In the data rows, 128 means zero.
Some points:
array([178, 184, 183, 177, 176, 172, 166, 163, 156, 154, 149, 146, 141, 137, 131, 128, 124, 121, 121, 116, 116, 114,
       114, 112, 112, 111, 111, 112, 113, 114, 115, 117, 119, 120, 122, 118, 114])
array([109, 094, 084, 075, 064, 058, 051, 047, 041, 052, 041, 045, 050, 052, 052, 061, 064, 072, 075, 085, 088, 100,
       103, 108, 116, 123, 129, 135, 140, 146, 150, 154, 155, 161, 160, 166, 161])
array([118, 117, 116, 118, 119, 119, 119, 120, 122, 122, 121, 128, 134, 138, 147, 158, 163, 172, 175, 181, 181, 189,
       186, 180, 182, 175, 175, 169, 163, 160, 157, 155, 148, 144, 142, 138, 133])
array([121, 120, 118, 120, 118, 119, 118, 119, 117, 118, 120, 119, 121, 120, 122, 120, 121, 122, 124, 130, 136, 141,
       151, 161, 166, 171, 177, 183, 188, 190, 193, 182, 182, 183, 179, 171, 167])
array([110, 111, 107, 109, 106, 105, 106, 104, 104, 105, 107, 109, 110, 113, 114, 109, 109, 104, 099, 094, 097, 095,
       095, 094, 097, 097, 104, 116, 122, 120, 116, 108, 109, 109, 104, 103, 104])
array([133, 137, 143, 144, 145, 151, 152, 153, 155, 156, 155, 155, 156, 152, 151, 148, 149, 146, 145, 143, 141, 140,
       137, 134, 135, 134, 133, 130, 129, 128, 127, 126, 127, 125, 127, 124, 125])
array([121, 121, 123, 124, 125, 126, 126, 126, 127, 128, 129, 128, 131, 130, 130, 130, 130, 131, 131, 131, 132, 132,
       132, 134, 132, 133, 132, 135, 134, 135, 135, 134, 134, 133, 136, 134, 134])
array([128, 128, 129, 128, 128, 129, 130, 129, 130, 129, 129, 129, 129, 128, 129, 128, 128, 128, 129, 129, 128, 129,
       130, 130, 129, 132, 132, 132, 131, 131, 132, 130, 131, 129, 130, 128, 128])
array([120, 119, 120, 122, 122, 121, 123, 125, 126, 126, 127, 127, 128, 128, 128, 129, 130, 131, 130, 132, 132, 132,
       132, 132, 134, 134, 135, 135, 134, 134, 136, 136, 135, 137, 137, 136, 137])
array([140, 135, 130, 127, 123, 118, 114, 114, 111, 110, 110, 105, 108, 106, 106, 105, 106, 109, 111, 112, 114, 114,
       116, 111, 109, 107, 101, 103, 102, 099, 100, 101, 101, 100, 110, 118, 125])
array([164, 170, 174, 177, 185, 185, 179, 175, 173, 172, 169, 165, 158, 154, 149, 146, 140, 137, 132, 129, 127, 123,
       120, 118, 117, 117, 114, 112, 112, 114, 115, 117, 115, 116, 115, 118, 120])
array([126, 126, 124, 125, 126, 125, 127, 127, 127, 127, 126, 127, 127, 145, 164, 175, 189, 197, 207, 212, 206, 211,
       212, 211, 212, 209, 203, 201, 191, 190, 181, 176, 168, 163, 150, 133, 118])
array([205, 211, 208, 209, 208, 204, 194, 192, 186, 178, 176, 169, 167, 157, 141, 125, 109, 098, 084, 075, 068, 064,
       059, 054, 052, 047, 047, 046, 054, 056, 059, 063, 069, 078, 081, 090, 096])
array([083, 094, 098, 104, 116, 118, 124, 130, 132, 140, 144, 146, 151, 149, 153, 153, 155, 156, 160, 156, 157, 156,
       152, 154, 154, 150, 151, 147, 146, 144, 141, 142, 140, 135, 135, 134, 131])
array([128, 128, 128, 128, 127, 128, 127, 128, 128, 127, 127, 126, 128, 128, 125, 127, 126, 126, 127, 127, 128, 128,
       129, 128, 128, 128, 126, 126, 126, 127, 126, 126, 127, 127, 127, 127, 128])
array([133, 138, 146, 154, 164, 167, 174, 180, 185, 180, 182, 178, 173, 170, 166, 164, 160, 156, 151, 147, 142, 138,
       135, 131, 128, 126, 124, 121, 118, 119, 115, 117, 116, 115, 116, 114, 115])
array([186, 196, 200, 205, 204, 209, 208, 208, 206, 205, 201, 190, 189, 182, 175, 173, 164, 156, 142, 126, 111, 100,
       085, 080, 066, 066, 058, 055, 048, 047, 046, 056, 059, 057, 065, 066, 072])
array([122, 119, 117, 112, 113, 110, 110, 107, 108, 106, 104, 104, 107, 109, 109, 109, 111, 114, 113, 109, 105, 101,
       101, 099, 102, 097, 099, 101, 102, 101, 109, 116, 125, 120, 116, 112, 108])
array([119, 117, 117, 118, 119, 116, 120, 119, 119, 119, 121, 120, 122, 122, 123, 128, 135, 136, 148, 153, 167, 168,
       179, 187, 186, 189, 186, 185, 179, 175, 177, 172, 162, 161, 156, 152, 150])
array([156, 152, 152, 152, 153, 150, 150, 150, 147, 145, 142, 141, 140, 137, 135, 134, 130, 129, 128, 126, 125, 125,
       124, 124, 122, 123, 122, 124, 124, 124, 124, 125, 124, 126, 126, 127, 129])
array([121, 120, 119, 120, 117, 117, 115, 116, 117, 118, 117, 116, 118, 119, 117, 121, 121, 121, 123, 123, 126, 126,
       127, 128, 130, 131, 133, 133, 135, 135, 136, 137, 137, 138, 136, 137, 138])
array([124, 145, 163, 181, 190, 195, 204, 203, 205, 214, 209, 209, 201, 202, 199, 195, 191, 177, 177, 175, 167, 156,
       143, 128, 114, 100, 092, 081, 076, 070, 060, 055, 055, 052, 053, 055, 057])
array([123, 125, 125, 125, 127, 127, 127, 128, 129, 129, 129, 130, 129, 131, 131, 131, 130, 131, 130, 131, 131, 131,
       132, 132, 132, 132, 133, 132, 134, 133, 134, 133, 134, 134, 134, 134, 136])
array([126, 127, 128, 128, 127, 127, 128, 129, 131, 130, 129, 131, 130, 130, 129, 130, 129, 129, 130, 130, 130, 130,
       130, 131, 131, 133, 131, 132, 131, 133, 133, 133, 135, 133, 134, 132, 132])
array([108, 109, 112, 108, 104, 099, 099, 097, 096, 091, 095, 092, 094, 095, 103, 109, 118, 113, 110, 104, 105, 099,
       098, 099, 098, 099, 100, 099, 099, 106, 105, 105, 107, 112, 115, 118, 109])
array([108, 105, 105, 105, 102, 107, 108, 107, 110, 112, 112, 110, 103, 102, 101, 092, 095, 093, 095, 096, 091, 095,
       106, 114, 120, 119, 112, 112, 105, 104, 105, 101, 102, 098, 102, 102, 103])
array([146, 150, 151, 153, 155, 153, 154, 154, 151, 151, 153, 147, 147, 148, 142, 142, 140, 137, 136, 133, 133, 131,
       131, 129, 128, 127, 126, 126, 126, 125, 125, 125, 124, 125, 124, 125, 126])
array([115, 115, 116, 115, 116, 118, 118, 117, 120, 119, 121, 122, 123, 124, 125, 125, 126, 126, 128, 129, 130, 130,
       133, 134, 133, 133, 136, 136, 137, 135, 138, 138, 139, 139, 138, 136, 137])
array([161, 155, 139, 122, 109, 096, 083, 074, 065, 058, 051, 050, 041, 046, 047, 043, 046, 048, 050, 061, 067, 072,
       077, 085, 093, 100, 104, 113, 119, 127, 131, 136, 142, 148, 149, 155, 157])
array([116, 118, 116, 118, 120, 120, 119, 121, 122, 122, 125, 125, 126, 127, 127, 128, 129, 129, 129, 130, 133, 131,
       134, 132, 134, 133, 136, 138, 137, 135, 135, 136, 137, 137, 136, 135, 136])
array([143, 143, 143, 139, 138, 135, 134, 132, 130, 128, 127, 125, 124, 121, 122, 120, 118, 119, 121, 119, 120, 118,
       120, 121, 121, 122, 124, 125, 126, 127, 128, 129, 129, 132, 133, 134, 134])
array([128, 127, 125, 124, 122, 121, 120, 121, 118, 118, 118, 120, 117, 117, 119, 117, 120, 119, 119, 121, 120, 122,
       124, 127, 126, 129, 129, 132, 132, 133, 133, 135, 135, 137, 136, 139, 139])
array([174, 168, 167, 161, 158, 154, 149, 146, 139, 135, 132, 128, 123, 120, 119, 116, 115, 109, 111, 110, 110, 108,
       108, 109, 110, 111, 114, 116, 113, 120, 120, 117, 113, 108, 105, 104, 103])
array([127, 127, 127, 126, 126, 127, 127, 126, 126, 127, 125, 126, 126, 127, 125, 125, 126, 126, 127, 125, 126, 124,
       125, 123, 125, 125, 125, 124, 126, 125, 126, 126, 127, 128, 129, 129, 130])
array([063, 064, 079, 078, 085, 093, 099, 106, 114, 117, 124, 129, 135, 139, 144, 148, 147, 149, 154, 153, 159, 156,
       158, 157, 155, 160, 155, 156, 156, 151, 153, 152, 144, 145, 144, 142, 140])
array([125, 124, 125, 126, 126, 126, 126, 124, 126, 126, 126, 124, 124, 122, 121, 120, 119, 121, 118, 119, 120, 121,
       123, 123, 124, 125, 125, 127, 128, 128, 130, 136, 140, 148, 155, 167, 168])
array([119, 120, 118, 121, 121, 121, 122, 128, 133, 137, 147, 158, 161, 172, 175, 179, 182, 188, 181, 179, 177, 177,
       171, 165, 164, 161, 156, 150, 147, 144, 139, 136, 132, 128, 127, 124, 121])
array([120, 123, 121, 127, 134, 137, 148, 156, 162, 167, 172, 179, 184, 181, 182, 178, 175, 172, 167, 164, 157, 156,
       154, 148, 146, 139, 138, 133, 131, 127, 124, 123, 118, 118, 117, 116, 117])
array([125, 127, 125, 124, 125, 146, 163, 179, 190, 198, 200, 207, 213, 211, 207, 207, 202, 206, 203, 197, 189, 185,
       178, 172, 168, 159, 147, 130, 117, 103, 093, 083, 074, 063, 060, 057, 053])
array([105, 103, 108, 108, 111, 111, 114, 107, 105, 102, 097, 096, 098, 093, 092, 094, 096, 095, 105, 111, 119, 113,
       109, 105, 105, 100, 101, 099, 100, 101, 099, 100, 102, 106, 108, 109, 111])
array([128, 128, 128, 129, 128, 129, 129, 129, 128, 128, 128, 128, 128, 127, 128, 127, 127, 127, 127, 127, 128, 129,
       130, 130, 129, 131, 131, 128, 130, 129, 128, 128, 128, 128, 127, 127, 128])
array([126, 125, 125, 126, 125, 125, 125, 126, 126, 146, 159, 173, 190, 198, 202, 210, 212, 213, 208, 211, 204, 209,
       199, 198, 189, 182, 179, 178, 169, 162, 145, 131, 116, 107, 096, 086, 076])
array([159, 154, 146, 144, 138, 134, 130, 127, 125, 122, 118, 115, 113, 110, 108, 110, 105, 106, 107, 108, 108, 108,
       108, 113, 112, 115, 118, 114, 112, 108, 105, 104, 102, 100, 101, 102, 105])
There is one direction along which these points spread out most. Take the direction at right angles to it along which they spread out most. Go by this last direction. How far along it is each point below, from 0 to 99? 50 is the average, and the first point above lies past it. One standard deviation of the points above along it is 16.
array([048, 042, 038, 040, 044, 052, 051, 055, 066, 068, 069, 080, 086, 094, 101, 105, 113, 121, 125, 131, 137, 141,
       146, 150, 152, 157, 158, 160, 159, 161, 164, 160, 161, 160, 162, 158, 160]) 29
array([046, 048, 057, 057, 061, 069, 074, 082, 091, 094, 103, 108, 112, 120, 124, 130, 135, 139, 143, 149, 151, 155,
       159, 159, 157, 159, 162, 155, 161, 159, 156, 158, 156, 156, 152, 150, 148]) 27
array([203, 198, 199, 193, 190, 177, 175, 167, 161, 155, 140, 123, 110, 096, 085, 077, 068, 065, 054, 052, 050, 052,
       045, 049, 053, 054, 055, 062, 070, 074, 081, 090, 097, 101, 108, 114, 122]) 96
array([188, 182, 172, 168, 158, 154, 138, 123, 110, 094, 089, 077, 068, 059, 052, 048, 042, 044, 046, 048, 050, 056,
       058, 064, 067, 076, 081, 087, 097, 100, 109, 113, 120, 127, 134, 138, 142]) 87
array([125, 123, 124, 122, 120, 120, 120, 120, 119, 118, 118, 119, 118, 119, 120, 121, 120, 120, 121, 123, 125, 125,
       125, 132, 138, 143, 153, 164, 167, 178, 181, 187, 192, 191, 187, 191, 183]) 38
array([118, 116, 117, 117, 117, 115, 114, 116, 116, 117, 119, 119, 119, 120, 122, 122, 123, 126, 125, 126, 128, 129,
       129, 131, 131, 133, 135, 134, 135, 137, 138, 136, 137, 139, 137, 139, 139]) 47
array([154, 150, 148, 149, 147, 144, 145, 142, 139, 136, 136, 133, 130, 128, 126, 124, 125, 122, 122, 121, 120, 119,
       121, 122, 120, 120, 124, 122, 125, 126, 126, 127, 129, 129, 130, 129, 131]) 55
array([113, 118, 124, 128, 133, 138, 142, 144, 146, 148, 153, 154, 154, 155, 157, 154, 154, 156, 154, 152, 150, 148,
       147, 143, 143, 142, 140, 138, 137, 135, 134, 132, 130, 130, 129, 127, 127]) 41
array([139, 134, 134, 131, 130, 128, 126, 124, 124, 119, 120, 119, 117, 118, 118, 116, 118, 118, 116, 118, 119, 120,
       121, 122, 124, 125, 127, 128, 128, 130, 131, 133, 133, 132, 135, 135, 138]) 53
array([126, 126, 125, 127, 125, 127, 126, 126, 126, 126, 125, 126, 126, 125, 126, 124, 123, 122, 121, 122, 123, 121,
       123, 124, 123, 124, 124, 125, 126, 126, 128, 128, 129, 129, 130, 137, 141]) 52
array([125, 124, 124, 124, 123, 125, 123, 123, 122, 123, 120, 121, 120, 120, 120, 119, 119, 119, 121, 120, 121, 123,
       124, 124, 125, 127, 129, 135, 140, 144, 153, 165, 173, 179, 182, 187, 188]) 45
array([066, 062, 052, 047, 045, 043, 046, 049, 049, 050, 051, 060, 066, 064, 073, 083, 089, 093, 102, 109, 115, 122,
       127, 134, 140, 143, 148, 152, 153, 157, 158, 160, 162, 165, 162, 161, 166]) 38
